One vector is turned by the same rotation once a step. Each row is the vector after some number of steps, and that number follows the row.
The counts run from 0 to 480.
[  9  -7 -20  17   6  -2   3 -19   0   8  16   3 -25  26  19   7  -7  38
  12 -13  -3 -21  14  16  11  13   9 -10   4  -3  27  32   0  -2   6  11
  39  13 -12   4 -16  -8  10  -1  12 -13  -7   5   2   7  17 -11 -19  13
  23 -16   8   7  18  23 -12  -6 -26  -1  -8   2   6   1]
269
[ 18  -5 -32  12   3 -15   8 -17  10 -23   7  -7 -26  -1  13  13   3  25
   4 -24   4 -13   4  20   3  -6  -2  -8  -2  -2  38   5  -7 -11  21  -3
  17   8   2  10 -29 -16  16  13  10   2   9 -14  -9  21  19 -20 -24  17
  14 -15  21   4  13  -6  13  -5 -23 -30  -7  -4   2 -10]
56
[ 34  -1 -27  -3   3   6  15  -3  -3  17  20  -6 -18   6  14  14  15  26
  10   0  -4   7  18  12   8   2   9  -1  -7   4  12  16   0 -11  14   6
  17   3  -6  -4 -42  12  16 -15   8 -15  -4   2  11  33  33 -20 -23   0
  10  -8  34   2  21   1  10   3 -13  -8  13   6   8 -17]
400
[ 14  -8 -29  16  -6   1  14  -7   3  13  18  11 -33   0  16  14  -4  31
   0 -27   5  -5  11   1 -10   0   0 -26  -6  -9  34   9  -5  -6  13   6
  28  -4  -6  26 -32  -5  15   7  20 -11  -9 -19   8  20  12  -5   2  12
   9  -5  37  12  16  13  15   2 -12  -4   7   3   5  -1]
143
[  2  -7 -25  11   9   3  -4 -12   6  17   5   9 -10  22  12  14  10  24
   7   3 -11  -9  17  14   1   5  11  -6  -8  -1  18  16 -28 -13  21  -7
  20   3  -1  -8 -19 -19  17   6  10  -8  -8  -5  -8   5  31 -28 -21  22
  29 -11  14   5  41   5  -3 -14 -25 -12   3 -16   9  -1]
425
[ 29   6 -41  11   5   6   7  10  -3  11  18  -9 -22   8   1  -9   4  23
  11  -2  22  14 -13  -2   4   1   4 -14  -3  -5  31  -7  -1 -10  24  -7
  11   8 -15  -9 -32   1  17  12  15  -4  -1 -28   7  12  15 -19 -21  23
  18   4  30   3  18 -31  -1  -4  -6 -16   4   2   4  -7]
175
[ 27   7 -30  14  17  12   2   1  -2  22  33  -2 -25   5  11   5   9  33
   9  -4   4   6  22  20   1  12   2  -7  -8   0   5   8  -5 -12   7   4
  11   2  -4  -9 -39  -1  19  -9   6 -23   4  -3   0  20  29 -25 -19  21
  10  -7  33  -4   9 -12   5  -2 -15  -5   6  -1   1  -9]
401
[ 17 -13 -27  13  11  -3  14 -29  13   3   3   3 -18  22   8   7   1  26
   2 -14  -6 -24   6  14  -9  10   0  -5  -3  -2  34  20  -6 -12  13  -1
  22  14 -10   5 -32 -17  15   3  12  -8   3 -11   3  18  28 -11 -27  13
  25 -11   1  -1  21  32 -11  -2 -23  -2 -10  -9  -1  -9]
223
[ 14 -12 -15  19   3 -13   5 -16   4  -5   3   2 -15  18  -2  14  13  16
  -2 -10  -4 -22   7   3   8  -3  -2   5 -12  -3  34   9 -13 -12  23 -21
  24   6  -6  -4 -35   1   3  19  30   9   4 -11   4  21  43 -10 -23  16
  24 -17  14  12  10   2   9 -10 -17 -24 -10   2  -9 -14]
132
[ 22   5 -41  14   0  -8   0 -17  11  -5  12   0 -24   8  14  -5   1  14
   8 -26   5  -2  -6  13 -10  -1  -9 -17  -9  -9  38  19  -8 -20  29  -3
  14   3   2   5 -26 -20   8   0   3  -6  15 -27  -6   9  21 -27 -25  23
  18  15   4   5   7   4   4  -8 -20 -17 -16  -1   1  -6]
373
[ 12  -7 -31  12   0   4  -2 -14   1   6  20   0 -26  13  25  13   2  40
  14 -15  -2 -17   9  20   1   7  -2 -13  -7 -18  31   5 -10  -1  22   1
  28   7  -6  -1  -8 -19   9  21  14 -17   0  -4 -14  -4  19 -24  -1  24
  17 -14  16   5  32  -1  -3  -8 -21 -11   5  -4   8  11]
350
[ 31  -2 -38  33   8  14 -13   7   7  25  30 -13 -29  -3  14   0  -1  27
  18  -9  14  19   4  18   7   6   4  -7  -6   1  24   1   0 -10  13  -1
  17   5  -8  -6 -31  -4  12   8   7 -17   5  -3  -8   4  29 -20 -16  14
  22   2  16   1   6 -25 -11 -11 -20 -12  -1  17  -1  -3]
326
[ 25  -5 -23   2   6  -4   9  -2   5  -8  16 -14 -24  11  10 -12   3  39
  -3 -25   7  -6  -1   7  15  -4   3  -7  -8 -13  43   3   0   3   6   4
  25  22 -27  -2 -34   8   5  17  18 -12  -3  -3  21  18  23   1 -15   8
   9  -9  32  -5   2  10  10   8  -7  -8  -1  13  -5  -2]
58
[ 21  12 -27   4   3  12   0  -2 -12  12  34  -8 -22  16  24  -4  16  46
  17  -6   3   4  18   9   4  13  10 -18   2 -16  12  11   5 -11   9   8
  15   9  -9  -7 -22   8  20  -8   6 -26  -9   2   5   8  23 -14 -15  17
  13  -9  46   3  18 -10  -1  -5  -6  -2  10  -6  11  -2]
83
[ 35  -9 -38  14   8  11  -2   7   1  23  30 -15 -22  -2  20   9  -1  29
  14   6  12  14  13  17  10   6  12  -1  -8   5  23   4   5  -6  17   2
  23   6 -10  -6 -36   6   7   5  15 -19 -10   8  -1  13  28  -8 -10   3
  21  -8  28   1  15  -8  -6  -1 -12  -4   9  21   4  -5]
325
[ 24  -4 -15  10  12 -10   7  -6   2   2   8   2 -22  18   4  10   8  19
  -8 -12   1 -22   3   1   9   1  -4   6 -15 -13  30   6   0  -5  15 -13
  30  14 -15  -8 -42  14   4  22  31   3   1  -2  19  19  44  -3 -12   8
  15 -11  22   3   7   8   0  -7 -10 -10  -6  11  -6 -19]
133
[  5   4 -12  17  -9   2 -11  10  -4  20  19   7 -11  28  18 -10   1  39
   6 -23  -2  12  16 -12   7   3  10 -22   5 -14  34  36   2  -2   9  -1
  28   0 -25   0 -24  10   0 -11   1 -16 -18  -6   7   2  29  -7 -12   0
  26   4  21  18   2  -9   0  -9  -8  -4  -5   8   8  12]
271
[ 15  -5 -23  19 -22   1  -3   1  -7   3  23  -7 -17   4  16   1   7  42
   2 -17  10  25   3 -11   4 -13  -4 -19  -4 -14  40   4 -12  -5  19  -4
  15   3  -4   3 -30   4  -3  -1   6 -16 -11 -16   2   7  29 -13  -9   2
  19   3  30   8   3 -24  11  -2  -2 -27  -4   5   6   9]
438
[ 36  13 -23  28  -4   4  12   6  -9  11  25  -5 -38   9  15   3   2  23
   9 -17  17  14 -11   4  16  11  -1 -10  -6 -11  21  13   7  -4   6   5
  31  11 -20   5 -34  20   9  -5   8 -16   4  -4  16  20  25 -13 -24   4
  12   1  13   9  -6   0   5  -1  -4 -13  -2  27   4  -7]
210
[ 16  10 -21  23   3  -3   6   6   5  18  11  10 -18  19   9   0  -6  22
   3 -18  -2 -17  13   4   8  13   2 -16 -14  -7  34  26   6   0   8  -3
  40   0 -30   9 -33   8   4   7  24  -2 -10  -3  18  24  24  11 -12   0
  21 -10  21   6   7  19   4  -3 -14   5   1  15 -11   1]
300
[ 20  -8 -48   5   1   8   9  -3  -1  23  14   2 -18  -3  10  16  -6  16
  12   6  13   1  -1  11   2  -4  19 -12  -3   3  31   8   0 -13  31   3
  21   6  -5   4 -26  -1  19   3  13   2 -10 -18  -2  10   5 -23 -13   7
  29  -5  17  11  44   0 -10  -4 -20  -7   8   3  17   1]
31
[ 11 -15 -28  11  -5 -12 -15  -6   6  -3   5   0  -9  21  19   0  13  28
   7 -12 -10   9  17   6   0  -9   0  -8  -9  -8  34  13 -19  -8  24 -14
   9   4  -9  -8 -31 -14   1   4   4  -5 -10 -12 -20  -1  50 -17 -18   8
  31   2   4  17  15 -12   2 -13 -12 -26  -1  -4   5   4]
161
[ 32  -6 -25  -5   5   8  11   3  -5  16  14   2 -12  17  10  15  17  24
   8   5 -10  -3  19  16   5  12  -3   5 -18  -4  15   8  -9   0  20  -6
  22   5 -24 -11 -41   0   4   0  16 -14  -6  -3  -9  26  49 -14  -8   9
  19  -9  27  -2  24 -10  -1 -10  -8  -8  19  -2  -3 -10]
47
[ 30  12 -22  15  -1  -4  11   0 -15  -2  19 -10 -25  19  21   8  11  33
   9  -3   7 -11 -10   2  21  12  -3  -1  -9 -22  25   0   7   2  15  -9
  32  18 -16 -10 -24  20   4   8  28 -11   0   5  19  17  26 -15 -11  17
  16 -14  22   1  15   0  -4  -2  -5 -13  -2  15   0  -8]
88
[ 15   6 -23   4  14  -8 -16  -4   2  13   5  11 -24  33  13 -10   4  23
  -4 -30  -8  -3  -2  -4   7   2   1 -14 -13 -30  38  11 -13   0  18  -9
  28   9 -27  -5 -23  -1   1  23  18   5 -10 -14   5 -10  33 -11  -6  17
  26   4   7  23  14   3   0  -6 -16  -6   0   5   2   5]
306
[  1 -14 -26  22   0   5  11 -16   2  24   8  13 -16  16   2   9   5  24
   3  -5  -3  -3  10 -11 -15  -2   8 -20  -5   2  30  20 -12 -18  18 -10
  23   0   5  11 -36   0  16  -7  21  -9  -7 -11  23  21  24 -10 -17   9
  23  -5  23  13  29  19   0  -5 -13  -5 -12  -6   7 -10]
339
[ 11   7 -28  22  -2  12   2  -5  -8  23  21  11 -25  11  10  19  -4  24
  18   7   3 -25   4  16   5  17   6  -9   2   0  16  20   0  -6  18  -7
  38   2 -12  -4 -16 -10  22   4  18  -4  -1 -12 -15   8  17 -24 -17  26
  30 -15   8   8  27  -4 -11 -15 -22  -6   1  -4  12 -11]
153
[ 25  -2 -23  33  17  -9  -1 -10   6   3  14 -10 -27  26  10 -14  12  23
   5 -14   1   4  -9   1   3   8  -8  -8 -14 -13  37   3  -5 -10   4  -8
   0  20 -14   2 -34  -4  13   5   8  -9   9  -6  10  14  38  -6 -40  14
  19   6   5   1  -3   7 -10  -4 -16 -15  -9   7  -9  -8]
367
[ 25  11 -27  14  10   3   6   2 -10   1  28  -8 -29   6  17   0   6  30
   9  -9  14 -15  -3  -3  11   3   9 -16  -6 -12  28   0  13 -14  13  -5
  20  14  -2  -4 -27  19  18   9  32  -6   3  -2  28  16  12  -9 -21  19
   9 -10  42   6  15   2   2   4 -10  -7   1   6   1 -15]
406
[  7  -3 -28  26   8  -3   8 -24   0  10   4   5 -14  23   9  -3   5  22
   5  -7   3  10  -6 -12  -9  -3  14 -19  -2  -2  31  23 -13 -20  16  -6
  16   9   3   1 -26   3  14 -13  14  -8  -3 -10  25  14  16 -17 -36  12
  31   7   4  15  22  23  -4  -1 -14 -12 -20  -2  14  -5]
338
[ 15 -19 -29  15   1  -3   4 -12  11  15   4  -4  -9   6  13   1   7  21
  -3 -11  -4   9  23  -5  -7 -13   4  -5 -16   4  42  16  -5 -21  22  -4
  15   1   0   9 -47   5  -1  -5  16  -9 -13  -2  15  23  38   1 -14 -13
  18   0  30   3  13  17   0   1 -13  -6  -9   7   0 -10]
369
[  1   0 -18  13  -9  -7 -13  -4  -2  -5   2   8   0  25  15   1  12  31
  13  -8 -11   4  19  12   0  -5  10 -10   8  -8  33  32 -17  -3  29 -11
  24   2 -14  -9 -23 -12   4   3   4   1 -15 -17 -16   1  35 -13 -21  10
  32   2  11  21  16 -19   5 -22 -10 -20  -7  -9   6   1]
40
[ 21  12 -28  21   1  -8  13 -14  -6   5   5  12 -19  24  26  14   3  17
  17 -14   2   4   0   3   0   1  11 -18  -3 -15  30  28  -2 -18  25   8
  26   9  -6  12 -22   9  19  -7  20   4 -12 -12   4  14  14  -4 -29  -1
  17   3   0  29  22  30   6  -9  -4 -12   0  -3  15  -3]
187
[ 19   5 -24  19   5 -20  -8 -13   5  -1  10 -11 -15  12  21  -5  20  24
  15 -16  -9  -3   6   3   6   0  -8 -10 -20  -9  40  15  -5 -16  13  -8
   8   3   8   2 -24  -2   2 -18   1 -12  11   6   4  16  38 -26 -27   7
  23   5  10   5   8   9  -2   3 -32 -24 -19   6  -7  -1]
50
[  6 -10 -28  33  -6  -3   0 -15   7  11   6  -4 -14   6  15  -1  -8  28
  11 -14   8  13   9  -1  -5 -11   8 -19   3   8  47  33  -3 -17  18   3
  28   5  -4  16 -29  -1   4  -9  10 -14  -7  -4   5  14  14  -3 -21  -2
  28   3   7   9   8  18  -3   1 -21 -13 -19  14   7   1]
414
[ 26   8 -26  24   4  -3   3   6  -2  14  17 -11 -30  21  17  -1   2  28
  12  -8  -4   1  -7  18  18  17  -9 -14  -7 -14  21   8 -12   9   4   2
  25  10 -31  -9 -16 -13   8  -3   2 -15  11  -4 -12  10  24 -28 -20  20
  32  -1  -2  -6  15 -13  -9  -7 -16 -16   9   7   0  10]
3
[ 12  -5 -43   6   2   8  14 -16   3  23  11   6 -11  14   6   0  10  18
  11   2   3  16   3  -1 -15  -5  17 -12  -3   5  19  27  -9 -22  29  -2
  14   6  -1  -3 -41   0  15 -14   6 -10 -13 -15   9  18  16 -16 -31   6
  26  10  17  10  28   4  -8  -7  -5  -9  -5  -6  15 -10]
106
[  9   9 -13  31   2   1  -7   2  -5  16  17  13 -26  24   4   6  -5  28
   8 -15   0 -30  -3   9  10  19  -2 -15   1 -14  25  16  -1   1   5 -10
  38   3 -23   2 -11 -12  12  12  12  -3   3 -16 -16  -2  24 -22 -15  31
  27 -13  10  10  12 -10  -8 -14 -22  -9  -1  -4   1  -4]
154
[ 16   9 -29  13  -4  -4   2   9   1   7  10  -1 -17  21   0 -16  -3  22
   5 -15   7  -7 -10   3   5   1  -1  -6  -5 -12  39  30  -5  -1  27  -8
  39   5 -33 -15 -33   3 -11  17  11   0   3 -19  16   2  19 -11 -17  22
  29  14   6   7   0 -11  -3  -5  -8  -9 -19  15  -1  -6]
64
